Each row has a name. Each piece below is followed by the name of the row it came from, unless a question asks for something else. Each question is about the rows just above it. Some pieces are copies with a little noise. Places in a row count from 1.

[118 157 138 131 113 120 179 113 157 133 164 102 116 160  93 115  96  98
 148 157 160 159  96 145  79  98 181  96 165 137 116  98 110  77 161  99
 140 114] -> Dotad
[125 148 166  96  87 140  81  81 163 139  79 176 138 141 117 129  84 179
  77  80 111 120 181 131  76 137  98 107  81 100 128 122 127 169 155 173
 152 157] -> gibon
[ 85  86 162 181 140 129 108  99 103 116 153 165 117 106 180 123 104 139
  77 120  91 142 119 149 121 169 124 109 106 118 137 175 164 125 138 131
 162 141] -> fise
[145 152  79 115 118  76  98 137 146  86 157 127 117  87 160  96 148 103
  94 177  83 145 165 109 143 122 128 181 169 151 136 150 109 139 170 134
 100 103] -> vub
[174 135 165  78  74 104 178 141  89 163 141 121  79 102 126 153 165 132
 120 139 128 114 115 101  79 175 164  77  94 155 160 170 170 140 131  93
 105 107] -> pobud
Right after [108] comes
[99]
asked: [176 138 141 117 129]
gibon
tags:
[114] -> j_601
[107] -> j_414
[158] -> j_210
[102] -> j_534
[157] -> j_435
[176] -> j_981
[103] -> j_72
[81] -> j_195
[141] -> j_950
The tag of gibon, keyed by place 38:
j_435

[128  92 118 101  97 145 169] = Norim
[129  93 120 100  96 144 174] = liboz
[132  93 130  97  90 150 174] = bamup
[150] is at row and place
bamup, 6
tags:
[121] -> j_409
[130] -> j_562
[118] -> j_301
[145] -> j_78
[131] -> j_520
[120] -> j_468
[119] -> j_857
Join Norim by its entry at place 3:
j_301
Where in the named rows is [129]?
liboz, 1
Row and place of [145] in the named rows:
Norim, 6
Where do [128  92 118 101  97 145 169] appear?
Norim

[ 92 138 160 106 115 122 111 134 100 103] : tid
[102 140 147 112 151 102 127 164 165 147] : Gote
[ 82 151 141 153 117 117 156 141  80 107] : mak
[123 171  70 136 162 101 132 111 129 128] : motob
[161 167 122 165 149 137 142 118 112  80] : reva
[181 126 169 125 164 139 113 148 106 108] : fozu
[133  86 138 146 145 177 146 154 123 166] : Vite
[118  72 151 148 109 171 141 133 150 140] : nufof
[140 160 170 116 122 168 150 157 103 137] : mim
What comes right after [82] in the named rows?
[151]
Right after [181] comes
[126]
tags:
[150] -> j_805
[172] -> j_786
[122] -> j_517
[171] -> j_736
[170] -> j_962
Look up the entry of nufof at place 6 in the table:
j_736
asked: [146 154 123]
Vite
What comes right after [72] in the named rows?
[151]
[166] is at row and place
Vite, 10
asked: [138 160]
tid

[131 113 115 128  94] : luk
[128 133 129 131 131] : Koruz
[122 119 112 132 110] : lutu
[131 119 131 127 115] : litum
[105 110  90 146 130] : toz
[116 106 148 138 130] : darat
[133 126 138 116 119] : das
[136 151 124 124 145] : Neled
[142 131 144 119 132] : reme
[ 94 112  81 166 112] : Fonam
[141 113 124 132 143] : Konar
[126] is at row and place
das, 2
asked: [133 126 138 116 119]
das
Table of tags by key:
[124] -> j_808
[132] -> j_934
[133] -> j_265
[127] -> j_463
[131] -> j_400
[128] -> j_615
Join Konar by its entry at place 4:
j_934
asked: [122 119 112 132 110]
lutu

[101 130 131 108 129 133 119 129 112] = kadu
[120 162 129 156 175 124 142 124 134] = vap
[120 162 129 156 119 124 142 124 134] = Kefa
[108 128 124 132 175 132 129 119 112] = papo
tags:
[108] -> j_943
[101] -> j_303
[107] -> j_63
[100] -> j_258
Look up the entry of papo at place 1 in the table:
j_943
Which row holds [119 129 112]?
kadu
asked: [120 163 130 155 120 127 141 125 136]
Kefa
The entry that follows [128]:
[124]
Where do [108 129] appear?
kadu
The entry that follows [133]:
[119]
Where in the named rows is [133]?
kadu, 6

[110 147  77 111 178 161 122  75 116  78 126 150 137 142  99 101 113 127
 124 155  79 185  70] : Bem
[143  99 101 113 127 124 155  79 185  70  90 104 137 125  99 159 134  87
 110 146 156  97 166] : rab
[110 147  77 111 178 161 122  86 116  78 126 150 163 136 126  90 122  85
  88 184 122  87 114] : Mateg
asked: [110 147  77 111 178 161 122  86 116  78 126 150 163 136 126  90 122  85
  88 184 122  87 114]
Mateg
asked: [143 100 102 113 127 124 156  79 186  70  90 104 137 125  99 159 134  87
 109 146 156  97 166]
rab
asked: [110 147  77 111 178 161 122  75 116  78 126 150 137 142  99 101 113 127
 124 155  79 185  70]
Bem
asked: [142  99 101 113 127 124 155  79 185  70]
Bem

[120 146 101 150 114  78 105 141 125 131 108 138 143 158 134 105 127 142
 120 155 135] = fizut
[112 155 134 128 128 111 112 162 124 129  92 150 140 153 137 135 123 138
 110 137 148] = ruvas
[123 120 119 115 130 156 110 107 117 137 103  96 110 131 145 146 117 100
 146 149 130] = Riro
[126 142 111  94 140 145 133 118 115 111 183 128 136 120 135 143 141 137
 125 123 148] = Duni
[137 141 130 156 138 129 136 107 143 135 100 126 124 103  89 134 140 139
 121 110 106] = ror
[128 139 128 139 132 132 135 115 135 135 112 130 130 115 114 128 142 136
 126 116 114] = zukod
[130 128 111 112 162  96 101 165 122 134  71 154 159 170 152 117 120 146
 101 147 154] = razot
[109 117 148 140 119  98 134 136 127 129 117 133 141 145 132 111 126 136
 125 147 128] = nup
Row and place of [106] in the named rows:
ror, 21
The entry that follows [92]:
[150]
Which row holds [128 139 128 139 132 132 135 115 135 135 112 130 130 115 114 128 142 136
 126 116 114]?
zukod
What comes right after [78] in the named rows?
[105]
asked: [128 128 111 112 162]
ruvas
asked: [120 146 101 147]
razot

[109 101  91 132  87 106  90 120  88] = bod
[166 118 129 133 110 161 138 156 114] = Lavuk
[ 95  78  79 112  94  82  91 121 109] = zago
[ 95  78  79 112  94 141  88 121 109] = sali
Row and place of [87] in the named rows:
bod, 5
Table of tags by key:
[89] -> j_661
[141] -> j_651
[162] -> j_222
[140] -> j_280
[161] -> j_649
[88] -> j_121
[142] -> j_590
Join sali by its entry at place 6:
j_651
Row and place of [110] in the named rows:
Lavuk, 5

[ 87  96 111 115 120 119 132 138 136 140 138 161 157 144] : zan
[170 156 149 152 132 129 130 121 118 116 117 118 115 123] : gafab
[ 87  96 111 131 120 119 132 138 136 140 138 161 157 144] : Pag
key -> tag
[137] -> j_36
[117] -> j_378
[118] -> j_549
[136] -> j_670
[130] -> j_237
Join gafab by its entry at place 9:
j_549
[156] is at row and place
gafab, 2

[164 147 103 129 150 168 123 120 100] -> Nokin
[134 131 102 135 139 168 139 123 166] -> Ruk
[142 147 102 129 160 173 123 120 143] -> Napi
[ 82  97 103 132 139 102 123 120 107] -> kop
[136 147  87 129 139 168 123 126 143] -> Dod
[144 147 107 129 139 168 123 120 158] -> Gadit
[142 147  98 129 139 168 123 120 143] -> vegat
[142 147 102 129 127 168 123 120 181] -> nole
[151 144 113 129 139 168 115 100 136] -> ton
[120 147 102 129  94 109 123 137 143] -> tuzaf
asked: [149 146 113 129 136 166 115 100 136]
ton
key -> tag
[139] -> j_371
[103] -> j_925
[113] -> j_221
[102] -> j_86
The tag of ton, keyed by place 3:
j_221
asked: [164 147 103 129 150 168 123 120 100]
Nokin

[140 175 145 174 176 173  93  82 172 163 145  88 133 117  79  90 168  90
 103] : Ves
[102 141 154 148 138 155 145 120 169 161 165  88  98  95 108 158  90 164
  85] : vemub
[182  95  85  89  87  94 156 179  94  94  87 159 167 170 155  98 167 142
 169] : Zepa
Table of tags by key:
[89] -> j_22
[90] -> j_454
[167] -> j_437
[145] -> j_408
[168] -> j_528
Look up the entry of vemub at place 17 in the table:
j_454
asked: [182  96  85  89  86  94 157 179  94  94  87 159 167 170 155  99 167 142
 169]
Zepa
asked: [102 140 155 148 138 155 145 120 169 160 164  88  98  95 108 158  89 164
  85]
vemub

[161 128 119 129] = Mozol
[ 71 129 126 127] = lutef
[ 76 128 126 128] = mogu
[170 129 125 127] = tet
[173 127 133 130] = nok
[128 128 153 127] = bivus
[171 127 142 129] = dala
[170 129 125 128] = Ruvab
key -> tag
[118] -> j_872
[153] -> j_754
[126] -> j_181
[128] -> j_926
[119] -> j_985
[125] -> j_39
[127] -> j_542
[154] -> j_226
Join mogu by its entry at place 3:
j_181
[170 129 125 128] is in which row?
Ruvab
asked: [171 127 143 130]
dala
asked: [128 128 153 127]
bivus
Right after [119] comes
[129]
asked: [161 128 119]
Mozol

[164  91 150 152 146 164  82 157 185] -> Sir
[ 86 153 153 128 168  89 123 130  99] -> deti
[106 181 133 135  91 138 137 112 148] -> Lekul
[ 80 126 173  93 173 155 115 151 108] -> Gan
[156  80 124 151 125 171  94 175 178] -> sof
[172 160 116 123  79 136 173 123 151] -> Zun
[168 145 102 143 137 126 147 115 126] -> kozef
[ 81 183 163  96 132 108 102 103 145] -> vuke
asked: [164  90 149 151 146 164  82 158 184]
Sir
Where do [ 80 124] appear?
sof
Where do [126 147] appear?
kozef
asked: [156  80 124 151 125 172  94 174 178]
sof
key -> tag
[148] -> j_797
[168] -> j_70
[80] -> j_5
[105] -> j_588
[86] -> j_269
[81] -> j_937
[147] -> j_260
[106] -> j_835
[164] -> j_922
[137] -> j_50
Join Lekul by its entry at place 1:
j_835
Where in the named rows is [155]?
Gan, 6

[105 114 122 133 119 118] = suruf
[113 136  90 122 161 152] = pobeb
[102 122 114 133 171 137] = fas
[ 88 127 168 111 138 182] = dazo
[110 136 129 155 156 143] = sutes
[105 171 149 113 125 135] = nane
asked: [122 114 133]
fas
asked: [ 88 127 168 111 138 181]
dazo

[122 120 117 162 133 116  96  91 112 110 155 139 121 129 147 107 123 138
 104 110 151  82 126 138 125 143 127 131 154 151 146 105 120 133  95 141
 137 126 140 113 140 138 155 135] -> felu
[130 127 151 127 109 130 118 145 134 124 126 121 121 132 124 109 126 137
 134 135 135 136 123 134 113 124 143 136 134 120 129 126 115 124 116 128
 118 147 138 135 116 141 109 146] -> tiged
[123 110 145 138 115 145 120 135 119  98 127 133 120 150 117 118 130 117
 145 109 107 149 137 117  83 109 121 145 127 158 124 121 141 116 108  94
  93 162 123 148 110 146  86 108] -> vizo
[121 121 120 154 133 120 104  99 118 118 147 139 124 128 143 114 125 138
 108 112 146  93 127 138 125 140 126 134 145 146 145 107 123 132 104 139
 137 126 139 119 137 139 152 137] -> rel
[130 156  97 130 147 134 140 138  90 122 132 131 124 118 122 145 120 159
 111 137 141 151 133 131 112 136 116 155 127 141 155 123 130 124 135 127
 123 135 141 139 118 114 121 124] -> Fadul
[130 127  88 134 119 116 137 133 114 129 144 133 125 137 136 123 134 119
 145 133 151 123 101 153 119 140 124 126 103 115 113 122 115 124 127 130
 119 131 128 138 120 123 128 141] -> lun
[123 110 145 138 115 145 120 135 119  98 123 133 120 150 117 118 130 117
 145 109 107 149 137 117  83 109 121 145 127 158 124 121 141 116 108  94
  93 162 123 148 110 146  86 108] -> kufed
[124 114 117 149 134 162 110 111 141 140 140 152 102 152 112 118 110 111
 154 124  97 145 151 135  89 121 109 129 104 140  95 134 151 104 114 106
 116 153 126 149 126 145 103 131] -> San
[115 103  96 144 118 103 150 119 124 125 149 115 131 142 122 131 126 111
 138 145 154 136 124 142 120 120 141 118 118 115 100 156 112 130 117 125
 119 121 167 117  96 127 138 136] -> Puli
[133 151 107 137 137 128 138 141 102 124 129 128 116 123 120 148 117 151
 106 132 139 152 131 137 113 139 120 159 120 143 156 124 142 120 130 128
 122 135 138 130 112 111 128 120] -> Fazas
key -> tag
[146] -> j_593
[140] -> j_177
[138] -> j_465
[139] -> j_373
[137] -> j_119
[111] -> j_762
The tag of rel, keyed by place 42:
j_373
asked: [130 127  88 133 119 116 137 133 115 129 144 132 125 137 136 123 134 119
 145 133 151 123 101 153 120 140 124 126 104 116 114 122 114 123 126 130
 119 131 128 138 121 123 128 140]
lun
asked: [123 110 145 138 115 145 120 135 119  98 123 133 120 150 117 118 130 117
 145 109 107 149 137 117  83 109 121 145 127 158 124 121 141 116 108  94
  93 162 123 148 110 146  86 108]
kufed
[115 103  96 144 118 103 150 119 124 125 149 115 131 142 122 131 126 111
 138 145 154 136 124 142 120 120 141 118 118 115 100 156 112 130 117 125
 119 121 167 117  96 127 138 136] is in which row?
Puli

[167 133 151 130 169 127 115 104  96  90 158 140  89 164 105 116 128  97
 101  93 160 119 166 168 166 161] = kevu
[ 94 131 113 137  85 138 148 158 165 168 158 115 162 155 144 132 120 148
 157 134  92 121  89  88  92 101] = Nobuk
[114 153 138 134  83 159 164 168 167 161 158 118 143 131 119 107 162 111
 162  96  89 135  94 101 112 123] = Figir
[167 148 164 128 153 146 134 121 109 100 158 139  89  88  92 100 109  80
 115 173 145 125 155 163 168 168] = Rukip
[136  99 111 131 170  93  89  88  92  98 158 136 119 131 145 154 162 153
  96 144 165 108 159 149 137 124] = des
[ 96  95  87 139 126  95 103 115 126 139 158 122 159 165 168 167 161 184
 124 114 130 108 117 107  98  92] = Kunu
[117 156 142 141  85 162 167 168 166 160 158 119 139 127 115 103  95 107
 160 161  90 129  96 105 116 129] = kur
[136  99 111 146 170  93  89  88  92  98 158 136 119 131 145 154 162 153
  96 122 147 106 136 164 111 101] = pif
[135] is at row and place
Figir, 22
asked: [ 96  95  87 139 126  95 103 115 126 139 158 122 159 165 168 167 161 184
 124 114 130 108 117 107  98  92]
Kunu
What comes right after [125] in the named rows?
[155]
What comes right after [147] in the named rows?
[106]
asked: [ 96  95  86 138 125  94 103 113 126 139 157 122 159 165 168 168 162 184
 124 114 131 109 117 107  98  92]
Kunu
The entry that follows [112]:
[123]
asked: [167 148 164 128 153 146 134 121 109 100 158 139  89  88  92 100 109  80
 115 173 145 125 155 163 168 168]
Rukip

